Each path below is one point turned by a fixed rotation once a step. After each direction that follows a path, write how fast that rotation turns it, in degrees each step (0 if it stays still).
Each turn is a multiple of 5 degrees from 10 to 175, or 0.
Each row of a path follows its step; steps can be skipped.
Path 1:
step 0: [-3.12, -1.68, -0.96, 0.63, 0.70, 0.73, -1.98, 3.48, 0.09, -1.42, 1.80, -2.26, -2.18, 0.19, -0.36, 0.38, -3.36, -0.63, -0.32, -3.45, -1.13, 1.17, -2.22, 0.41, 2.20, -2.84, -0.55, -0.50, -0.71]
step 1: [0.49, -2.84, 1.99, -0.96, -2.34, 1.18, -0.74, 0.83, -0.89, 2.08, -0.49, -0.40, -2.91, -2.01, 1.06, 3.19, -3.05, -3.88, 2.44, 0.97, -0.59, 1.24, -0.70, 1.33, 1.69, -1.11, 0.14, 1.22, -0.54]
step 2: [-4.23, -2.07, 0.89, -0.55, 1.02, 0.28, -2.08, -0.06, -0.63, 0.44, 2.25, 0.45, -0.30, -0.25, 1.14, 0.91, -2.04, 0.35, 0.36, 0.58, 1.25, -1.75, 1.91, 0.50, 4.25, -1.20, -0.29, 4.45, 1.34]
step 3: [-4.07, 2.82, 2.69, 1.44, -1.06, 1.00, -1.55, 1.09, -2.31, 1.32, 0.49, 1.15, -2.19, -1.08, -0.69, 0.66, -1.57, -2.69, -1.53, -1.65, -0.96, 1.65, -1.28, 1.99, 1.35, 1.85, 1.68, 1.29, 1.82]
step 4: [-2.45, -1.71, -0.50, -3.17, -1.76, 0.32, -0.37, 3.17, -2.05, -0.57, 1.76, -3.12, -1.12, -3.01, -0.33, 0.51, -0.52, 1.67, -0.30, -0.18, 0.09, 1.53, -1.72, 2.34, 2.45, -0.33, -0.83, -0.02, 3.18]
step 5: [-4.26, -1.84, 4.00, 0.48, -0.80, 1.00, -0.05, 1.01, -0.74, -0.96, 2.58, -0.09, -1.13, -2.10, 1.38, 1.70, -1.34, -1.02, 3.15, -1.15, -2.54, 0.44, -0.98, 0.35, 0.12, -0.64, -2.21, -0.62, -2.15]
step 6: [-2.91, -3.12, -1.57, 0.47, 0.58, 1.65, -1.35, 3.21, -0.17, 1.60, 0.45, -2.23, -3.46, 0.56, 1.71, -1.05, -3.34, -2.43, -0.06, -1.59, -0.67, -0.25, -0.44, -0.74, 1.60, -1.85, 1.14, 1.96, 0.24]
step 7: [-1.10, -0.88, 1.16, 0.21, -1.46, 0.30, -2.11, 0.48, -1.50, 1.99, 0.03, 0.28, -0.40, -1.28, 1.26, 3.69, -1.90, -2.38, 2.83, 2.06, -0.68, -0.76, -1.29, 4.05, 2.13, 0.68, 1.98, 2.71, 1.02]
step 8: [-4.73, 1.18, 2.04, -0.55, 0.30, 1.45, -1.54, 1.07, -0.04, -1.01, 2.96, -0.07, -2.48, -0.77, 1.45, 1.29, 1.01, 1.61, -0.80, 0.46, 0.77, 0.17, 0.57, -0.14, 3.70, -1.33, 0.76, 2.92, 2.80]
step 9: [-3.69, 0.17, 1.59, 0.19, -0.19, 2.18, 1.39, 2.57, -3.02, 0.66, 0.92, 0.26, -0.47, -1.18, -1.38, 1.83, -0.63, -1.54, -1.24, -3.07, -2.17, 3.08, -2.16, 2.89, 1.69, 0.29, 1.12, -0.43, -0.23]
Speeds:
[-0.98, -0.02, -0.68, 1.93, 0.50, 1.06, -0.23, -0.16, -0.36, 0.13, 0.35, 0.16, -0.31, 0.73, 0.10, -0.23, 0.58, -0.18, -1.38, -0.16, -0.25, 0.11, 0.16, -0.44, 0.37, 0.71, -1.22, 0.17, -1.16]
120
[-0.21, 0.81, 0.70, 0.64, 0.47, -0.10, -0.19, 0.17, 0.05, 0.26, -0.72, 0.66, 1.31, 0.23, 0.03, 0.81, -0.28, -0.76, 1.07, -0.55, -0.34, 0.56, 0.44, 2.02, -0.38, 0.29, -0.63, -0.65, -0.72]
170
[-0.29, 1.13, -0.02, 0.24, 1.14, 0.11, 0.55, 0.33, 0.53, 0.24, -0.28, 0.49, -0.77, 0.50, -0.27, -0.56, -0.98, -0.81, -0.53, -1.76, -0.75, 0.29, -0.19, -0.73, -0.36, -0.68, 1.02, -0.45, 0.81]
125
[0.24, -0.82, 0.09, -0.27, -0.38, 0.31, 0.58, 0.49, -0.83, -0.37, -0.31, -0.05, 0.40, 0.29, 0.61, 0.53, -0.91, -1.00, -0.16, -0.70, 0.31, -1.73, 1.82, -0.66, -0.13, 0.92, 0.33, -0.15, -0.20]
80
Path 2:
step 0: [2.05, 1.23, 0.23, 1.05, -2.67, -0.59, 2.82, 0.02, -0.18, 1.70, -1.92, 1.47, 2.69, 0.40, -0.40, -2.17, 1.57, -0.33, 0.65, 2.50, -3.21, -3.50, 2.38, -1.08, 3.03, -0.57, -0.32, -1.50, 0.38]
step 1: [0.26, 3.34, -0.12, 3.18, 0.18, 0.13, 2.38, 0.04, 0.97, 1.46, 0.26, 2.89, -2.98, -0.86, -1.47, -0.08, 0.77, -2.39, 0.69, 1.01, -1.98, -1.54, 0.73, -3.50, 2.30, 2.11, 0.93, -0.38, -2.15]
step 2: [0.20, 4.78, -0.07, -0.59, 0.81, -1.26, -0.61, -1.49, 1.28, 1.38, -0.31, 2.31, 1.26, 0.93, -1.49, -0.86, -2.74, -1.79, -2.27, 1.72, 1.07, -1.01, 2.47, 0.44, 2.91, 2.24, -0.64, -0.24, -3.18]
step 3: [-0.89, 0.76, 0.13, 1.33, -0.18, -0.08, -0.53, -4.02, 0.57, 3.04, -3.09, 4.08, 0.74, -0.15, 1.22, 0.10, 1.37, -1.53, -0.85, 1.22, -0.22, 0.13, 4.04, 1.63, 1.91, -0.94, 2.11, -0.01, -0.41]
step 4: [0.45, 0.87, 1.80, 0.00, 0.29, 0.41, -0.36, -1.51, 0.46, 1.62, -4.54, 2.59, -0.25, -1.25, -2.71, 1.75, 0.13, 1.22, 0.60, -0.05, -2.75, -1.49, 1.74, -1.30, 1.77, 0.29, 0.04, -4.64, -1.21]
step 5: [-0.46, 1.56, 0.05, 2.13, -1.09, 1.35, -0.37, -2.86, 1.01, 2.92, 1.31, -0.26, 2.59, -0.69, -2.34, 0.90, 1.28, 1.44, -0.72, 1.85, -2.57, -4.09, 0.83, -1.72, 1.27, 1.78, 0.40, -0.58, -3.06]
step 6: [0.33, 0.41, 1.46, 0.40, 1.70, -1.36, 1.53, -2.04, 1.59, 3.13, 2.25, 1.64, -1.95, 1.00, -1.82, -0.10, 1.46, 0.34, -3.34, 1.28, -2.99, 1.02, 2.50, 0.34, 3.03, 2.98, 0.41, -0.04, -1.19]
step 7: [-1.39, 1.67, 3.39, -0.64, 2.13, 0.08, -2.81, -5.64, -0.15, 0.54, 0.04, 1.91, -0.84, 0.17, -0.64, -1.79, -0.87, -1.10, 0.23, 0.55, -0.90, -0.73, 0.89, -0.24, 4.06, 0.73, -0.41, -0.89, 0.27]
step 8: [-0.22, 0.61, -1.71, -0.36, 0.40, -0.38, -1.32, -3.19, -1.39, 1.96, -2.18, 0.31, 2.74, 1.54, -0.76, -0.19, 1.66, -2.08, -1.29, 0.05, -3.32, -2.38, 1.16, 0.21, 2.82, 1.12, 1.40, -3.22, 2.82]
step 9: [1.18, 0.07, 1.29, 3.03, -1.04, -0.29, 3.03, -2.15, 1.27, 0.94, -0.67, 1.44, 0.57, 1.98, -0.32, 2.16, 0.52, 0.19, 1.50, 2.37, -3.10, -1.48, -0.94, -2.26, 4.27, 1.02, -0.21, -2.37, 1.10]
Speeds:
[0.22, 0.22, 0.85, -0.35, -0.48, 0.95, 0.34, -0.86, 0.04, -1.43, 0.21, 0.21, 1.58, 0.01, -0.14, -1.07, -0.96, 0.79, -0.04, -0.22, 0.48, -1.04, -0.03, 0.27, 0.47, -0.55, -0.92, 0.49, -0.59]
145
[0.43, -0.24, -1.23, 0.07, 2.12, 0.08, 0.44, -0.22, 0.98, 0.63, 0.31, 0.10, 0.51, -1.31, -0.30, -0.11, -0.32, 0.24, 0.02, 0.55, 0.35, -0.12, 0.19, -0.69, 0.56, -1.20, -0.57, -0.09, 0.71]
0
[0.44, -0.29, 0.36, 0.38, -0.93, 1.01, 0.37, 0.86, 0.68, 0.30, -0.88, -1.03, 0.49, -1.11, 0.88, 0.34, 0.40, 0.17, -0.47, 0.35, -1.08, -0.34, -1.36, -0.15, 0.55, -0.52, 0.25, -1.09, -0.37]
80
[-0.31, -0.10, -0.10, 0.09, -0.20, 0.07, 0.31, 0.62, -1.06, -0.03, 0.23, 0.88, 0.24, -0.31, 0.05, 0.30, 1.08, 0.42, 0.13, -1.02, 0.77, -1.87, 0.14, -1.16, -0.32, 0.43, -0.31, -1.30, 0.96]
90
